In the data rows, 128 means zero.
Here are some points:
[161,93,117,86,134,65,119,155,128,148,129,150,142,150,109,113]
[108,99,157,171,134,140,134,137,135,114,129,112,130,123,151,140]
[114,93,166,175,124,142,145,114,139,121,130,98,144,105,144,134]
[118,100,153,170,129,144,108,118,142,140,124,95,102,92,170,165]
[108,120,127,148,108,124,147,158,109,100,133,120,150,132,130,128]
[122,133,119,142,130,103,133,112,151,136,123,159,146,137,119,116]
[108,101,135,179,122,145,135,141,134,104,133,105,126,91,218,123]
[118,128,132,123,135,92,126,91,159,184,118,202,167,208,57,21]
[115,97,161,172,124,143,150,157,105,97,131,110,140,139,122,115]
[194,189,100,77,137,139,74,80,152,175,116,126,35,33,189,234]
[121,106,142,156,120,164,150,177,79,72,123,145,137,137,125,125]
[152,162,75,65,99,100,136,133,126,125,138,121,134,133,133,138]
[140,124,124,165,120,170,127,138,117,97,132,97,28,37,255,173]
[108,100,166,181,129,150,111,108,96,110,106,45,109,105,105,121]
[106,114,120,169,124,137,156,173,55,79,124,108,155,187,40,83]
[103,170,115,74,162,111,146,119,128,147,117,126,140,111,127,154]
[145,112,133,90,118,140,135,156,112,124,136,112,148,152,111,110]
[122,133,157,153,142,139,126,96,104,141,106,127,144,137,113,121]
[111,122,116,167,129,130,142,133,124,103,126,120,143,152,108,111]
[170,118,95,87,103,65,103,128,164,170,148,179,156,154,84,85]
[148,128,116,155,133,98,85,106,164,124,123,173,133,133,131,116]
[146,142,27,41,101,39,150,161,95,89,132,111,152,161,92,94]
[94,101,156,173,133,134,157,145,115,101,136,120,157,146,113,117]
[121,149,110,139,149,120,132,105,144,125,122,128,164,215,51,59]
[117,107,146,161,141,141,145,147,107,110,122,114,111,110,168,164]
[88,118,136,156,130,137,157,141,116,114,127,118,142,162,101,96]
[168,110,108,89,77,119,132,153,119,119,144,122,105,134,156,181]
[186,169,78,74,87,138,147,155,97,93,133,116,81,97,173,191]
[120,152,125,96,105,117,140,138,115,122,140,126,145,138,123,133]
[168,168,105,86,97,143,100,110,143,162,150,118,114,117,137,152]
[107,95,140,103,135,49,140,148,120,178,118,199,147,154,91,57]
[142,150,156,95,131,141,127,124,104,136,127,113,130,119,116,156]
[102,97,158,177,132,137,144,116,139,120,112,110,146,108,143,132]
[78,171,128,43,139,142,152,154,98,106,128,112,144,164,101,94]
[126,179,146,74,167,228,147,160,107,88,137,128,134,65,130,197]
[110,93,158,176,133,128,140,134,133,125,111,136,146,119,148,146]
[134,101,134,165,135,150,97,142,144,113,128,112,109,132,151,125]
[157,123,108,88,118,155,131,145,125,128,136,108,141,148,117,125]
[119,142,145,121,138,112,122,55,131,225,109,175,148,128,110,138]
[106,125,175,153,141,133,140,103,94,128,107,128,153,161,112,110]
[121,126,98,154,131,101,137,147,127,105,139,131,164,184,46,89]
[86,117,90,133,117,103,150,153,105,103,133,119,130,172,39,63]
[72,137,152,91,178,136,155,157,104,113,125,115,138,163,104,83]
[132,97,152,154,124,150,100,134,132,153,148,102,108,126,135,159]
[92,106,144,164,122,166,137,171,90,81,125,139,179,80,158,171]
[109,105,153,173,121,158,147,153,107,96,130,112,168,70,169,158]
[148,91,140,111,123,96,125,148,116,139,139,141,150,149,116,117]
[105,95,158,173,127,154,142,150,106,98,133,110,122,69,159,152]
Then 12 other points, each followed by its number:
[106,92,160,170,136,139,147,121,128,126,120,113,150,157,115,108] 0
[158,169,120,75,141,140,116,106,133,160,129,119,117,100,131,168] 1
[123,118,123,160,116,118,128,134,152,115,137,145,141,139,115,115] 2
[111,96,160,179,122,139,106,108,150,133,162,104,58,50,231,179] 3
[162,161,117,100,103,178,145,156,110,101,131,109,97,79,161,187] 4
[112,94,152,175,128,134,62,72,233,163,122,153,141,147,121,115] 5
[107,110,138,165,124,156,148,160,103,96,125,116,144,138,123,116] 6
[102,97,167,178,128,146,127,111,140,108,138,104,126,84,167,123] 7
[154,124,120,126,123,104,105,130,132,131,136,143,168,168,94,92] 8
[141,167,124,87,117,108,100,70,158,207,145,147,128,121,124,148] 9
[125,197,132,38,122,183,146,158,105,95,130,115,131,55,140,232] 10
[139,160,101,96,124,93,126,117,140,148,132,137,156,163,98,101] 11
Which of these numbered points is nearest to each point below, looking only along the 6 directions in which the first points spread most? Its number follows each.
[107,95,160,172,130,145,117,102,157,146,149,113,69,32,227,206] > 3
[177,158,111,94,99,182,144,160,98,90,127,111,67,78,164,205] > 4
[136,152,124,89,160,108,129,117,125,153,107,132,150,159,104,107] > 11
[128,124,95,167,131,116,139,145,129,99,129,128,145,150,109,111] > 2
[119,209,84,53,104,212,145,174,84,68,122,129,132,12,199,255] > 10
[109,100,152,174,122,147,125,126,143,117,136,100,127,86,180,146] > 7
[164,180,116,58,144,138,116,109,125,155,125,115,110,93,143,192] > 1
[86,129,128,169,116,146,133,184,72,86,122,119,150,130,124,111] > 6
[174,156,92,114,151,75,62,77,195,177,100,192,127,138,131,136] > 9
[137,136,114,161,122,121,105,98,167,125,133,146,165,174,84,101] > 8
[112,167,120,88,138,124,143,105,131,154,126,126,148,85,146,185] > 1
[110,91,153,176,133,149,137,120,167,103,116,108,147,139,128,109] > 0
[118,82,170,124,136,90,135,163,95,139,127,137,143,152,111,104] > 2
[110,98,158,166,133,145,125,148,122,142,127,105,160,153,112,108] > 0
[117,100,144,173,136,146,134,138,133,112,128,105,108,81,186,144] > 7
[178,172,98,107,87,187,139,147,122,104,136,106,80,59,179,191] > 4
[117,122,122,152,127,161,151,161,98,87,130,117,145,140,124,123] > 6
[126,114,149,168,130,150,99,67,165,150,123,72,56,0,220,217] > 3
[120,103,154,166,121,141,120,130,153,126,136,116,114,106,183,142] > 7
[174,196,101,9,111,163,159,174,105,70,128,117,85,35,175,255] > 10
[172,163,124,94,137,129,94,95,136,166,121,130,72,57,156,210] > 1
[142,153,101,121,128,93,90,53,201,188,132,182,136,118,137,136] > 9
[120,95,125,134,113,66,148,148,127,124,140,159,161,160,52,39] > 8
[118,119,127,193,129,159,149,172,85,99,129,127,135,123,142,97] > 6
[163,205,92,12,95,173,149,166,90,69,129,121,96,55,169,254] > 10
[112,123,113,139,96,107,142,149,116,103,144,126,145,145,122,112] > 2
[107,107,149,169,134,155,137,119,130,119,117,88,137,67,183,151] > 7
[166,194,89,12,91,177,160,177,82,60,125,125,95,63,171,245] > 10
[159,174,112,4,110,139,162,183,82,35,125,112,114,94,141,227] > 10
[131,110,140,157,134,148,58,81,193,167,115,105,119,122,140,138] > 5
[200,172,107,102,150,118,29,42,173,209,94,148,108,116,142,148] > 9
[167,133,84,73,78,86,156,167,89,84,124,109,67,91,201,239] > 4
[131,185,69,43,116,126,141,137,120,121,129,119,153,164,100,98] > 11
[140,153,125,103,141,99,83,35,167,239,125,198,116,79,148,183] > 9
[115,163,105,32,141,108,149,161,100,88,130,112,150,153,113,112] > 11
[149,145,125,38,130,111,123,128,121,169,128,126,126,124,134,186] > 1
[157,144,121,132,151,92,77,90,162,161,93,172,122,123,125,136] > 9
[137,169,102,99,143,108,97,41,194,211,107,162,155,157,104,101] > 9
[115,103,154,172,128,153,124,128,128,116,134,97,0,0,255,236] > 3
[99,115,89,142,116,72,152,148,143,114,137,153,145,166,47,82] > 8
[207,152,92,93,159,118,103,128,130,136,116,130,121,123,138,141] > 1
[120,105,156,167,126,154,123,134,129,133,138,97,104,109,146,168] > 7
[87,116,136,167,135,145,129,181,85,82,131,116,153,143,112,113] > 6
[149,182,113,72,131,211,152,158,105,95,138,123,101,58,158,221] > 10
[110,135,142,148,133,109,120,40,164,193,105,189,148,166,100,88] > 5
[152,143,106,153,109,119,104,107,150,120,147,132,165,164,93,101] > 8
[123,100,154,177,121,148,124,142,126,99,140,105,84,92,187,134] > 7
[97,90,139,163,127,156,132,171,79,83,130,131,150,146,109,111] > 6
[170,161,130,102,110,201,149,148,104,95,135,110,72,61,148,204] > 4
[162,179,128,83,119,249,155,170,95,76,128,139,99,66,143,208] > 10
[124,109,139,176,124,152,102,109,165,104,147,88,25,31,255,142] > 3
[132,159,165,78,138,243,155,176,98,64,135,152,131,103,111,172] > 10
[171,155,68,71,78,87,147,158,104,101,133,123,70,76,228,237] > 4
[127,178,120,89,140,143,132,104,135,150,125,119,129,60,158,206] > 1
[117,103,142,105,99,100,134,151,117,138,145,137,139,131,132,186] > 2
[116,101,155,175,132,147,132,133,133,106,128,90,124,98,158,123] > 7
[146,126,135,110,125,111,136,145,107,114,128,122,184,184,79,41] > 8
[115,140,117,143,124,111,134,99,140,124,132,143,147,96,146,142] > 2
[199,216,71,7,99,176,160,172,91,67,127,120,35,1,217,255] > 10
[85,116,165,170,168,115,182,113,106,126,58,182,111,190,105,79] > 0
[176,165,87,89,144,139,113,127,134,127,127,116,164,169,97,90] > 11
[131,126,117,141,103,120,126,126,134,125,153,130,116,115,162,146] > 2
[123,123,139,166,138,155,91,59,171,158,110,63,71,0,219,202] > 3
[128,120,140,149,149,80,103,77,145,183,94,255,150,147,103,110] > 5
[165,187,101,62,119,204,147,159,105,91,138,122,86,44,170,237] > 10
[186,84,111,81,84,134,148,152,100,89,131,114,175,149,96,82] > 8
[112,103,138,155,141,144,148,164,93,94,128,116,130,128,144,145] > 6
[138,148,134,122,124,122,89,58,147,199,139,146,124,103,132,160] > 9
[119,95,158,181,126,142,102,130,152,114,129,127,151,154,105,106] > 0
[135,158,136,102,140,175,147,155,102,102,126,110,133,106,126,163] > 4
[106,121,177,148,125,138,145,126,94,127,135,122,147,172,112,95] > 0
[131,167,108,65,139,115,142,130,124,133,127,129,143,122,139,157] > 1
[120,136,170,6,187,111,137,137,100,168,113,127,149,152,110,79] > 11
[181,194,90,98,111,198,127,132,117,111,136,97,64,22,199,213] > 4
[68,115,172,132,147,106,177,137,100,131,105,144,116,166,109,81] > 0
[180,167,116,80,122,187,161,160,101,98,126,121,69,68,164,218] > 4
[214,151,87,111,134,138,100,134,137,125,130,119,104,131,137,141] > 1
[185,134,25,9,124,42,112,132,158,180,139,162,167,159,80,69] > 11
[140,138,118,167,139,113,86,69,179,118,115,155,128,115,139,117] > 5
[112,99,141,162,118,150,152,167,82,87,127,128,151,147,107,107] > 6
[131,132,129,169,137,104,116,77,175,129,114,173,168,186,73,94] > 8
[132,145,113,125,134,94,84,32,217,220,124,213,169,198,69,65] > 5
[109,93,158,183,126,144,114,105,146,112,139,86,59,7,245,150] > 3
[109,101,153,168,121,149,147,153,105,105,127,109,149,133,126,131] > 6
[101,169,140,46,166,142,145,144,102,112,127,120,157,105,124,185] > 10
[137,182,74,43,112,123,138,132,119,125,135,118,144,119,132,145] > 1
[110,139,158,152,140,153,147,84,113,143,116,96,152,162,107,102] > 0
[113,168,115,89,188,101,133,78,146,196,74,163,150,186,89,63] > 11
[120,101,139,167,115,154,150,158,91,95,129,120,127,128,141,129] > 6
[106,105,155,175,132,153,148,164,98,84,135,115,146,143,115,121] > 6
[132,144,114,135,133,100,82,7,228,228,117,238,150,157,109,111] > 5
[71,119,148,140,143,119,165,131,112,122,128,130,118,176,97,71] > 0
[144,152,114,164,114,139,96,100,157,110,138,122,144,143,122,112] > 2
[189,167,101,105,133,99,2,30,221,238,127,176,154,153,108,103] > 9
[155,114,132,113,87,154,133,148,124,122,141,112,105,125,146,177] > 4
[132,153,127,110,104,159,135,136,106,117,137,114,122,107,135,161] > 4
[155,149,124,94,117,104,96,98,146,185,138,154,116,114,135,153] > 9
[126,112,140,147,135,86,96,107,143,155,121,211,164,165,100,99] > 8
[117,109,140,163,126,148,142,152,108,109,133,114,142,126,142,134] > 6
[115,88,161,177,128,143,72,96,155,141,108,112,130,139,121,117] > 5
[106,165,135,14,177,130,148,164,95,65,138,108,145,128,118,160] > 10
[128,170,125,41,163,178,148,177,87,53,145,128,147,130,116,139] > 10
[159,95,138,106,148,119,123,153,119,137,119,123,124,151,117,136] > 2
[118,97,147,177,126,143,90,118,168,111,140,120,15,58,255,143] > 3
[171,161,110,100,149,90,29,39,200,243,99,208,164,166,91,81] > 9
[180,134,117,52,113,87,103,130,134,183,136,147,84,108,153,223] > 1
[107,109,142,169,126,148,129,122,152,128,132,99,122,90,190,158] > 7
[115,135,135,136,116,116,130,102,139,156,142,134,163,188,81,62] > 8
[143,137,88,138,81,106,132,147,127,103,139,125,124,123,171,146] > 2
[129,148,146,129,133,123,106,31,162,221,131,173,141,123,117,140] > 9
[122,106,123,151,136,142,130,135,131,121,132,111,119,100,188,171] > 7
[114,96,161,177,130,145,69,98,140,120,118,82,97,105,140,134] > 7
[122,107,134,162,127,139,101,116,174,123,132,112,52,51,255,175] > 3
[111,134,138,130,139,97,124,37,173,215,102,233,146,153,106,104] > 5
[129,158,112,101,173,85,112,61,183,209,63,199,149,161,101,104] > 9
[88,128,120,155,123,119,136,183,72,77,130,105,139,168,84,100] > 6
[128,100,153,175,126,148,37,66,151,155,127,62,0,0,198,211] > 3
[113,92,157,178,133,145,67,78,138,124,88,64,91,92,135,128] > 7
[131,162,121,100,121,153,139,137,119,120,130,109,133,85,141,181] > 4
[158,98,137,114,123,109,123,159,112,126,127,128,130,154,121,143] > 2
[193,142,68,41,91,63,72,114,174,209,169,177,100,120,162,179] > 9
[132,192,82,17,151,131,148,157,96,89,135,117,148,125,125,136] > 10
